One vector is turned by the same rotation once a tick. Each row is the vector after some number of ticks, and that number follows the row.
The counts run from 0 to 662.
[-12   8 -19   4  -3  -1   0  15  35  17   3  20 -13  10 -25 -10  -9 -10
  -3 -11 -11  12  -1  -1   0  -6  19  -6  20  10   6   9  -7 -11 -16  -5
   8  -3  18  -8   0  -4 -15  20 -24 -11   7  10  23   7   7   1  -1 -20
 -27 -11  47  15  41  -2   4  23 -10]	117
[ -8  10  18  11   4 -18   1  -6  37  14  -6  -1 -10   4  -6   6  15  -9
   0 -38  -9   4   9  -3   1 -14   7 -18  -4  11  -2 -12 -10 -10  13  -5
  17   8   4 -21   1  17 -16  11 -24   7 -16  -8  -1   5   2  -3  -6 -39
 -35  30  30   3  16  16  -5   7   2]	404
[ 14  -6   1  13   9  17  -5 -24  19   0  -9  14 -23  -4 -14 -14   6 -11
 -10   0 -12 -25  -5  12  -4 -12   6   0  18  27 -32  -2 -15 -22  -7  12
  -5   5  20   3  -4  -1 -13 -11  25 -11 -11  12   0  -8 -14   7  18 -19
 -24 -11  25   3  14  -7  16  22   3]	480
[ -1  10 -11   4  28   3   4  -3  44  29 -15   3  -3 -12 -27 -17   8  -1
  -1 -21   4  12   8  -1  11 -28   8  -1  -3  23 -10   8 -12 -18  11   7
  10  -2  11 -15  12  -8 -13  11  -9  -7   0  10   1  19  14   3   6 -18
 -25  15  27  16  24  14   7  11  -5]	257
[ -2 -15  -8  20  15  27  12  -3  -3   3   8  12  -8   2 -24 -17  -4  10
   0  -6  -2 -17  16  12  -6 -30   8   4  13   0 -18   0 -13 -25   3   9
   2  10  29  -4   6  11  -7   5  16 -12   0   1  12 -19   2  26   7  -9
 -10 -35  17  10 -10  12  22  48   2]	425
[  5 -22  -4  18  18   7  26  -4  24   1 -17  18 -10 -11 -20  -6  21   5
  -9  -3   5   4   1   9  -8 -32   5   2   1  19   0  -4 -16 -27  19 -23
  24   4   8 -24   3  -5 -21  24 -10   7   0   8  30   2  22  10 -11 -17
 -11  20   9  18  -3   1  -1  14  -6]	312
[ -6   0  -6  11  32  -6   6   5  22  14 -17  11 -11 -10 -18  -4  18  -3
 -15 -23  17   6  10  12  11 -37  11  -1 -12  13  -4 -12 -14 -18  19 -12
  -4  13   4  -9   9  -7  -4  15 -17  10  -2   4   0  13  23   0 -16 -11
  -8   8  34  25  15  11  11  30  -1]	258
[  7   4  -4 -11  -4   6   8 -16  32  15 -18  -3  -7   4 -10 -12  14  12
  -7   8  -2  -7 -21 -13 -13 -10   3 -10  24  23 -14  11 -18  -9  -1 -13
  18  -8  12 -13  -5  -3 -24  19   7   4  14 -11  22   5   4  18  18 -24
 -43  -1  34   7  14  11 -11  21 -10]	160
[ 16  -1   6  18  14  21   4  12  38   4  11  19 -17  14 -20 -11   6 -13
  -7 -11 -14  -7   9  14  11   5   4  -5   4   0 -21 -13  -5 -16 -14   3
  -9  20  13  18  -1   0  -5 -11   3 -11  -2  11  -3  -8  -7   3   5 -27
  -1 -19  32  21  17   2  43  13  -1]	522
[  4 -16  14   8  25  33  27  17  15  -1 -20  27  -7   9 -14   3   1  16
 -13   5   6   1   6  18   0   2  17  -1  -1 -14   4 -14  -5 -21  -2  -5
  14  16  17   9  -1  -1 -42  -4   3   6  -4  -2  15 -16   3  23   3 -26
  14   8   4  28   0  14  11  24  -3]	42
[  3   7  22  12  -9   8   0   3  46  12  -9  21 -16  12  -3 -18  15  -1
   2  -9 -10 -19 -30   8  -4   3  13  -2  -4  21   0   6  -5   1  11 -10
  10   0   1  -2 -16 -15 -29   1 -17  21 -17   1  10   6   4   8   4 -23
 -23  10  16   1  36 -13  17  17  20]	635
[  5  -7   4  26  10  19   2  -3  18  -4  -4   6  -5  -1 -17  -8  14   2
  -3 -21 -42 -26  -9   5   1 -12  14 -10  -1  -2 -38  -8 -11  -9  12  -9
   5   9  -7  14 -14  14 -16   6  -3  -6 -10   6  20 -30  -6  -2   8 -25
 -17 -20  19   9   1   0  23  33   2]	472
[-15   0  10   2  -6  -9  -2 -10  26  13 -22  13 -20  23  -2 -10  12  -1
  -1   2  -6  -8 -11   0  -1  -5   7 -24  15  12  -6   5 -11   0 -14 -27
  15   2 -19   1 -16  -1 -22  16 -18  12  -1  -8   9 -11  -9   5   2 -35
 -39   6  40  24  31  -5   3  21   8]	167
[ 24   0  13  22  15  26  21   3  33   0  22   6   1  21 -22  -7  23  -4
 -19  14  13   1  12  -8  -9 -11  -4 -15   9   7 -17 -22 -15 -18 -12   8
  11  30  22  11   0  11 -16   2  14  -8  -2  -8   5   1   3  14 -12 -37
 -15  -7  23   8  -3  27  17   0 -13]	517
[ 16  -5  -1  28   8  22  25   6  29   4  17  19 -17   9 -25 -24  24   2
 -11  -5  -4  10  -1  -4   0 -15   1 -11   4  -4  10 -11  -7 -13   6 -19
   8  18  12  -6   7   7  -7  21 -22   1  12   0  17  -3  19   4 -13 -11
  -8 -11  22   8   8  23  36  11 -14]	239
[ 12 -17 -19  12  15   5  12   2  39   2 -12  19  -3  -5 -35 -38   6  -1
   6  -7  -3  16  -5   3  -1 -22  -1  -8   9  19  -2 -16   4  -7 -20  11
  25   5  20  10   3   0 -12  10  19 -18 -16  19  31  -6   1   4   9 -13
 -18   5  16   1   6  -1  13   5 -30]	651
[ 10   1  14  11   7  10   2   3  36  14 -15   6 -32  15 -18 -15   1  -1
   1 -15  10   9  10   5  -4 -10  18 -22   9   6  -5  -1  -6 -23  -2   0
  15 -16  27 -27  -8  -6 -31   8   9  -1   7  -3  -6 -25  -1   2  29 -11
 -38  15  24   0   9  30  13   2  -9]	554
[ 12 -10   2  13  21  28   2  19  14  -3  -7  12 -24   7 -16 -16  -8   6
  -4  -6   6  -7  19   6   9  -9  22  -7  -2  -8 -17   4   3 -17 -11   8
   5  -4  29   6  -3  -3 -18   4   6  -1   3   3 -17 -25   1  12  20 -22
 -21 -14  22   6   2  24  48  12   8]	97
[-10 -18  11 -17  12  -6   8  10  33  -4 -18  22 -20  19  -6  -5 -19  -5
   8  -2   0 -12   3  15   4  -7   5  -1   9  -1 -21   7  -2  -8 -15   9
   4   4  11  -9 -19 -12 -28  -2  -3   0 -11  -1 -15  -8 -12  17   9 -37
 -12  -3  37  34   7  -3  10  14   6]	449
[  2  13   5  22  26  -2   6  -5  17   9 -23  -4 -13  -7 -11   1  32   6
 -27 -14   2 -16  -3  10   2 -23   7 -15   5   8   3 -27 -14 -30   0 -24
  -3  24 -16  10  18  -4  -8  12  11  18 -10  -6  13  -1  -2   1 -10  -8
 -10   8  13  20  18  18   5  39   4]	204
[  4 -21   6  21  33  35  10   8  24   6  -8  25 -13  11 -22 -22  10   4
  -5   2  17   5  17  14   5 -16  15  -4 -10   4  -7  -1  -3 -19 -12  15
  -1   7  16   1  -6  -2 -16  -8  13 -16  -7   8  -9 -23  12  19   6  -9
  -1  -7   7   9   6  18  36  12  -5]	371
[  8   0   2  22  13  25  17  16  12  -1   4   7  -9   0 -25  -9   9   8
 -18  14  17   3   6  -6 -11  -8  10  -7   7  -3   6 -22   7 -26  -4   4
  38   5  28  20   8   2 -32   3  14   5 -13  -5  31  -3  -2  10  -4 -24
 -12  13  13   5  15  16   6   9  -9]	49
[  9   1   7  -5  19  -7   8  -1  31   8 -17   9 -10   5 -22 -26  -6  12
  22 -19  -5 -17  -6  22  -8  -8   2   3   5   9   5  10  -2 -15  -4   2
  34   7  11   2   0   2 -42  -4  25  13 -16   2  20   2   1  22   9 -14
  -5  24   3  31   2   2   0  35   3]	315
[ -1  10  17   5  12  -1  19   4  29  14   9  11   1   6  -6   9   7   5
  -3 -12  -7 -10  -8   7   0  -7   0   0   6  -2   7  -4 -15 -18  13 -26
   0  28   1 -20   2   2 -11  15 -28  18   1 -18  11  18  11  12 -23 -36
  -2  -7  33  30   6  14   0  41   4]	119
[  0  10   6  -1  14  -2 -17 -13  41  18 -23   5 -15  16  -3 -15  16   4
  -6  -1  21   3  -1   0   3  -3  13 -13  12  26  10  -5 -12 -11 -23   9
  12  -2  12  -6   2  -7 -23  -6  19  -7   4 -17 -11   8 -10   4  22 -27
 -27   8  35   3  38  11  -9   6  -3]	214
[  6 -10  24  22   2 -14 -10   4  19  -3  12  15 -23  -3 -13 -13   3 -14
  25 -23 -11 -31  -5  16   7 -15  13  -6   5  14  -9   8  -7 -13  15  -3
  15   3  12  -8 -16   5 -14   4   6   9 -19 -11   3 -21  -5  -2   0 -26
  -5  -1  28  15   4  -7  13  44  12]	132
[ 11   2  -8   0  18  -5   0   6   9   8 -24  -3 -16   5 -23 -33  -8   7
   3 -35  -3 -11 -18  16  10 -26   5   6  -6  -2  -7 -21  10 -20  -2   8
  20   8  28   8   8   1 -11   7  37   8 -14  17  21  12  -4  13   9 -23
 -20   5  21   5  -2   4  18  35   1]	145
[  0 -14   9   8   7  -8  -2   2  19  -1 -16  23 -17   0 -16 -18   3   6
  24 -14 -13 -20 -12  23   5 -12  17  -1   7  11  10  14  -1  -2   1 -14
  29  -3  -2   4  -4  -2 -24  11   7  20  -9   7  18 -17  -1   4  13 -15
  -6  10  16  31  16 -11  14  46   7]	314
[ -3   2  16  19   7 -21  -2   5  21  11  -2  -3 -11   0 -21 -15  13  -7
  18 -34 -11 -15  -3   7  -5 -27   4  -6   0  26  -8   6  -7 -12  22   0
  34   1   3  -9  -8   7 -26   5  10  19 -31   3  15  -9   9   0   3 -20
 -23  23  18   6   5  -3  -1  35   5]	593
[  7  21   9  -1  23  12   5   0  34  10 -35  -1 -10  -7  -7   5   9  19
 -16 -26   3 -11  -7   8  11   3  13  -1  -6  11  -4 -17  -7 -30  16  -6
   5  15  12  16  13   6 -18  -2   3  13  -7   2  -1   8   3   2  14 -25
  -8  22  13  26  17  13  15  19   6]	211
[ -7  -8  -3  18  14 -15  -3  -2  22  17 -18  14   1 -11  -9 -16  13   7
  15 -35  -2  -7  -2   9  19  -8  28  -3   7  28   5   4 -14   0   1  -2
   6   5  -7  -8  -9  13   0  23  -8 -10  -7 -10  15 -10  -3  -4  22  -7
 -11  -5  26  13  34   6   1  55   0]	538
[ 10   2  -2  18   9  16  -8 -12  40  10  -5  12 -14  16 -18 -36  32  -8
  -6   1 -20 -19 -25   5  13 -17   4 -11   6  11 -19   2 -16  -9 -12 -14
  -6   4 -12 -11  -8 -12 -15   9   2  -5  12   1   8 -10   3   4   2 -16
 -19 -18  28   8   7  -1  17  18  -8]	476
[ -9 -14  -3   5  12  15  25   2  25  16   9  13  -5  20 -12  -5  -2  -3
  -6  10   7   8  13  -2  -7 -19   1 -11  13  -1 -21   1 -20 -14 -13   4
 -13  15  15 -19 -12  -3 -13   7 -10 -17   6 -14  -6  -5   7  24 -10 -29
 -24 -32  42   7   8  12  14  18  -4]	572
[  0  -8  16  28  15   5   8  17   5  -3  -2   5 -24   9 -12  -9  24  10
  -8 -15  28  -7   1  -5  12 -28  19 -19  -3  -1   8 -13  -1 -10  17 -16
  26   5  11  -4   2  10  -3  33  -4  19   0 -12  -1 -22   5  12   4 -20
 -11  -4  31  -4   0  30  20  26  10]	556
[  3  -8   5  12  13   9  24   0  21   7 -14  12  -9  23 -10  -6  13   6
 -17   5  13  18  14   3 -17  -7   1 -12  10 -11  20 -30 -10 -19 -26   3
  29   9  11   2   9   7 -37   3   3  -3  -3   1  15  -5   2  22  -7 -24
 -12  19  13   6  18  24  -4   4 -16]	505
[ -6 -33   8  27   8   9  16   2  13  -3   4  24 -20  10 -15  -7  -2 -20
   0 -25   3  -3  18  20   4 -22   0  -6   3  -5  -4 -23  -9 -24  -7  19
  -4  19  30 -19  -4  21 -15  -4  -3 -10 -17   2  -6  -7  -2  15  -8 -26
  -6  -3  25   4  -6  14  19  13   0]	413
[ 12   7  -3  25  32   7  27   5  11   1 -18   1  10 -13 -24   6  18  18
 -16  -6  -4  -4   7   0   1 -23  16 -11  -6  -4 -11 -24 -12 -22   9 -11
  18  23  -7  16   9  16  -2  17   7   6  -7   1  19 -20   0  -2  -1 -13
 -10  -3  10  23   0  20  13  33  -9]	660
[  2   4   1  15  36   4  19  15  13   0 -11   5   0  13 -17  -3  -3  15
  -5   1  15   3  14  17  10 -13   5  -9   0 -18  13 -24  -2 -17 -26   3
   3  34   7  22   9   5  -1   4  19   5   2  -6   2   0  -7  24  -9 -18
  -5 -10  25  24   9  25  16  34  -9]	382
[  1  -6   1  -2  24   9  13 -15  38  25 -45   6  -7  -1  -8 -15  14  18
   1 -16   4  15 -18  10   2 -17   5   0  -4  26  11  -4  -7 -11  -3 -14
  14   9 -11 -19  -3 -15 -22   9  -6   9  -5  -1  14  13  15  21  10 -10
 -17  22   8  19  13   2   4  14  -2]	33
[  7   5   7   1  20  18  -8  27  24   1 -10   9 -14  18  -9 -10   6  13
 -10  -6  -8 -19 -22   7  14  -4  21   7  -7  -8 -17 -10   9 -13  -6   4
   9   8  12  28 -13 -10 -17   0  21   0  -9  -1   3 -12 -20   2  15 -34
 -13 -20  30   8  17   0  21  39   6]	333
